In the data rows, the value 50 means zero.
Some points, one per row:
[42,42,56,45,40,40,63,48,33,36,52,57,54,59,51,50,62,56,49,41,41,49,68,39]
[55,54,59,50,47,48,57,47,49,49,30,47,47,54,46,46,44,43,58,47,53,43,53,55]
[59,47,53,56,43,32,43,38,57,46,54,45,45,67,45,43,53,45,60,56,44,50,29,65]
[46,44,52,51,45,67,50,62,58,66,54,50,43,32,56,55,57,39,43,53,45,58,48,42]
[57,49,48,56,39,37,54,57,37,33,47,56,49,68,55,67,61,44,50,50,34,54,45,49]
[48,54,49,55,61,44,45,45,51,42,49,57,60,72,60,58,34,49,67,68,40,52,30,66]
[54,55,48,51,69,38,57,26,36,25,39,56,67,72,55,54,32,55,60,54,49,42,48,68]
[39,69,56,47,65,33,67,27,35,25,30,55,75,74,62,60,23,66,73,66,50,34,61,58]
[47,44,61,53,52,55,59,44,60,64,53,50,57,42,47,55,45,45,36,56,50,46,46,49]
[44,37,63,50,34,43,63,49,46,52,51,48,51,49,43,39,65,51,39,40,51,47,70,30]
[46,50,52,44,47,52,61,41,47,54,66,46,41,38,57,52,62,53,42,39,48,42,57,37]
[31,39,63,45,51,36,69,38,21,29,72,66,63,70,49,43,64,73,44,33,45,41,73,36]
[72,31,40,50,52,63,37,59,52,46,46,54,40,36,41,49,56,33,39,37,43,64,42,66]
[45,36,66,49,50,49,59,36,52,56,64,52,50,49,45,34,54,51,46,44,52,45,50,49]
[47,31,40,41,60,70,53,49,62,71,91,54,53,15,49,57,61,55,5,42,49,53,61,31]
[38,30,74,48,36,49,71,41,49,65,80,53,51,42,44,45,73,52,23,40,43,44,55,33]
[53,44,43,42,46,53,55,52,42,52,62,45,43,35,44,48,69,59,28,26,57,46,71,35]
[59,57,31,48,42,50,38,53,62,54,54,37,42,34,53,58,58,50,43,51,54,59,55,43]
[43,69,52,64,63,25,49,42,35,23,17,60,74,99,57,56,17,52,85,76,47,48,36,73]
[52,44,44,53,50,57,43,60,56,57,49,49,46,42,51,50,52,41,45,54,50,59,50,47]
[40,52,74,53,60,23,76,22,24,27,53,60,59,95,44,41,45,66,65,41,50,23,48,59]
[64,66,31,54,54,49,39,62,39,27,5,50,54,63,61,68,32,35,72,62,44,62,50,68]
[55,55,40,58,63,37,42,55,41,38,19,50,55,80,46,42,29,48,64,56,58,52,53,57]
[52,47,50,49,40,53,39,64,50,46,44,50,50,47,43,43,56,50,57,45,51,59,51,56]
[36,46,63,53,49,56,67,58,41,60,52,56,44,52,55,53,56,48,43,48,46,44,58,29]
[34,52,90,54,39,20,87,29,21,41,52,54,52,92,40,34,63,64,54,34,52,20,59,39]
[36,43,83,50,58,34,66,28,32,40,45,56,65,82,34,17,45,64,64,41,59,31,54,65]
19 more points follow, each with its number after it:
[26,78,74,64,65,4,68,33,10,19,31,59,64,99,52,35,30,78,95,57,56,19,44,59] 0
[56,36,20,44,49,94,23,75,77,74,65,48,28,0,68,53,58,30,46,56,41,82,44,42] 1
[51,43,40,50,44,66,38,60,69,61,56,50,49,29,62,55,50,34,51,66,40,70,39,48] 2
[78,66,7,49,58,74,25,68,72,46,17,43,48,12,71,84,26,20,50,73,45,76,44,65] 3
[45,43,62,47,42,32,65,39,33,43,60,46,52,62,33,33,70,67,38,26,59,37,74,39] 4
[50,71,44,59,63,33,49,52,25,19,16,60,53,99,64,60,27,48,88,64,42,46,38,65] 5
[50,40,45,45,50,68,49,60,55,60,53,53,44,26,53,51,53,45,41,46,49,57,57,43] 6
[57,57,40,51,64,62,46,50,63,58,38,47,46,37,53,59,33,40,48,59,54,48,41,57] 7
[63,58,48,54,48,38,40,49,45,34,32,51,48,71,46,50,44,43,70,53,48,53,36,71] 8
[61,60,32,60,70,39,33,60,42,34,7,51,53,85,50,49,20,41,70,62,57,56,45,66] 9
[59,51,31,55,51,67,41,61,59,55,40,49,35,34,70,67,44,26,54,63,39,64,36,48] 10
[43,43,60,51,52,42,54,42,42,53,69,54,59,54,33,41,58,66,33,36,58,41,58,46] 11
[58,53,40,49,41,55,47,63,46,42,31,47,51,42,54,61,53,40,50,48,45,61,61,49] 12
[33,45,63,44,35,43,63,45,41,48,65,50,55,47,49,43,68,66,45,40,50,46,76,26] 13
[49,34,43,51,57,61,42,57,57,63,62,50,43,38,47,37,54,48,41,46,55,58,52,38] 14
[38,46,60,43,56,55,61,38,49,58,74,52,54,35,46,42,56,68,39,39,58,37,63,39] 15
[59,55,35,61,53,42,36,67,45,37,23,53,48,78,56,59,37,36,69,65,42,64,35,62] 16
[67,42,19,45,54,65,23,59,66,44,51,50,50,19,56,58,46,37,46,57,42,77,47,66] 17
[37,48,64,47,48,40,67,48,35,53,60,53,57,57,36,44,61,65,27,33,57,35,73,31] 18
Which of these numbered points is nearest to each point below, ignoring the 2 directions in which the first points spread most? Its number follows each.
[58,55,32,48,39,59,38,69,61,71,64,37,29,21,47,56,70,51,24,38,57,55,61,25] > 18
[37,41,62,46,46,56,56,47,53,58,76,55,55,43,55,49,61,53,42,52,41,52,46,47] > 2
[53,39,51,47,50,41,48,40,42,31,55,55,58,56,45,42,55,54,53,46,46,56,55,62] > 17
[54,66,42,58,57,40,44,57,47,43,36,50,52,69,55,67,37,48,60,62,49,49,38,59] > 5
[54,43,49,56,44,41,45,60,46,47,44,52,49,67,48,49,54,44,52,52,43,59,45,51] > 16
[45,41,59,44,28,53,58,47,55,57,57,44,50,29,45,45,68,52,40,44,51,53,65,37] > 13
[40,62,45,54,57,48,44,57,49,54,55,48,47,63,58,50,47,57,59,57,53,48,47,40] > 0
[63,49,23,48,48,64,37,67,53,41,36,51,48,32,65,73,47,34,50,60,38,72,50,52] > 12
[55,54,42,59,65,35,44,53,38,35,21,51,55,85,43,39,30,50,63,52,58,47,52,59] > 9
[62,73,12,61,67,53,12,78,54,41,36,52,41,66,64,66,29,43,73,69,50,68,21,67] > 5
Now 19 new points, numbered from 0 again:
[79,50,8,44,43,97,14,81,95,74,45,35,25,0,65,76,51,17,39,62,42,86,34,56] 0
[82,58,0,51,67,87,9,80,80,65,30,39,37,3,63,76,30,21,41,66,50,81,35,66] 1
[54,44,53,46,43,62,57,43,70,70,45,39,44,21,51,45,48,36,38,53,54,50,55,39] 2
[62,60,36,56,60,40,31,49,53,31,24,50,60,68,52,49,26,45,73,67,53,58,40,75] 3
[50,60,60,43,44,33,65,25,48,46,63,41,59,51,45,55,59,68,39,43,57,32,59,47] 4
[39,48,69,51,50,32,67,39,32,43,46,54,52,80,44,34,50,60,58,41,53,34,60,44] 5
[64,53,23,44,56,71,26,59,78,70,58,37,40,11,52,59,48,47,39,53,57,65,46,49] 6
[73,48,20,46,48,83,31,63,83,73,55,39,28,0,67,74,51,23,35,60,41,70,34,49] 7
[53,49,52,57,63,44,52,47,37,39,41,58,44,75,50,41,40,46,64,50,49,44,38,58] 8
[21,45,86,48,61,21,70,22,26,38,77,61,73,97,36,17,50,90,62,40,58,23,54,52] 9
[52,49,59,49,38,45,53,47,49,46,53,47,48,50,44,46,58,52,56,42,47,48,49,54] 10
[42,40,72,51,52,39,66,30,41,46,59,55,54,66,44,31,51,56,55,45,51,37,51,51] 11
[31,49,74,45,40,52,65,49,42,52,60,60,61,51,51,49,56,59,50,49,45,43,59,45] 12
[68,53,17,52,59,76,24,72,72,58,36,47,41,22,64,73,36,25,50,67,44,73,31,63] 13
[60,45,33,48,52,71,39,62,66,66,47,43,38,21,56,57,50,37,40,53,50,62,51,43] 14
[42,47,62,54,45,43,52,46,49,46,47,56,57,70,56,43,45,45,67,64,43,54,38,56] 15
[38,50,67,56,62,42,69,40,39,51,45,58,61,71,47,51,39,54,48,54,53,35,52,44] 16
[41,51,87,50,41,26,79,29,27,41,41,52,53,81,35,32,55,60,58,35,56,23,62,48] 17
[34,44,59,50,58,32,66,41,18,21,55,67,65,83,51,43,49,69,59,42,45,42,66,47] 18
Which of these numbered points is nearest to each point below, ignoring the 2 directions in which the first points spread most? Its number follows each.
[57,44,43,49,52,46,42,45,46,29,51,54,58,52,48,44,49,49,56,48,46,58,51,66] > 3
[32,47,66,49,63,38,55,33,43,43,69,59,67,74,45,30,44,75,62,50,55,37,48,56] > 9
[37,16,73,37,34,66,67,37,63,82,99,46,40,5,37,27,87,59,9,25,53,46,68,21] > 11
[57,65,41,57,69,50,45,46,52,43,21,50,54,60,57,57,20,41,69,67,52,47,38,67] > 1
[54,53,34,53,69,65,36,56,63,56,55,53,46,45,58,58,34,45,53,63,49,55,29,59] > 13
[35,40,94,42,35,41,71,31,41,54,85,53,48,51,27,20,78,78,48,21,56,25,53,47] > 10
[54,83,50,61,66,29,44,48,36,21,9,56,66,99,55,65,14,51,90,70,49,38,28,87] > 13
[37,38,64,47,45,57,58,47,53,61,78,56,54,41,53,49,64,55,38,49,42,50,48,45] > 15
[31,39,74,45,35,38,70,36,45,60,83,49,58,51,38,41,75,70,25,36,53,39,67,26] > 3
[67,49,35,56,46,78,21,80,82,75,27,42,48,18,46,60,40,22,44,68,52,75,30,68] > 11
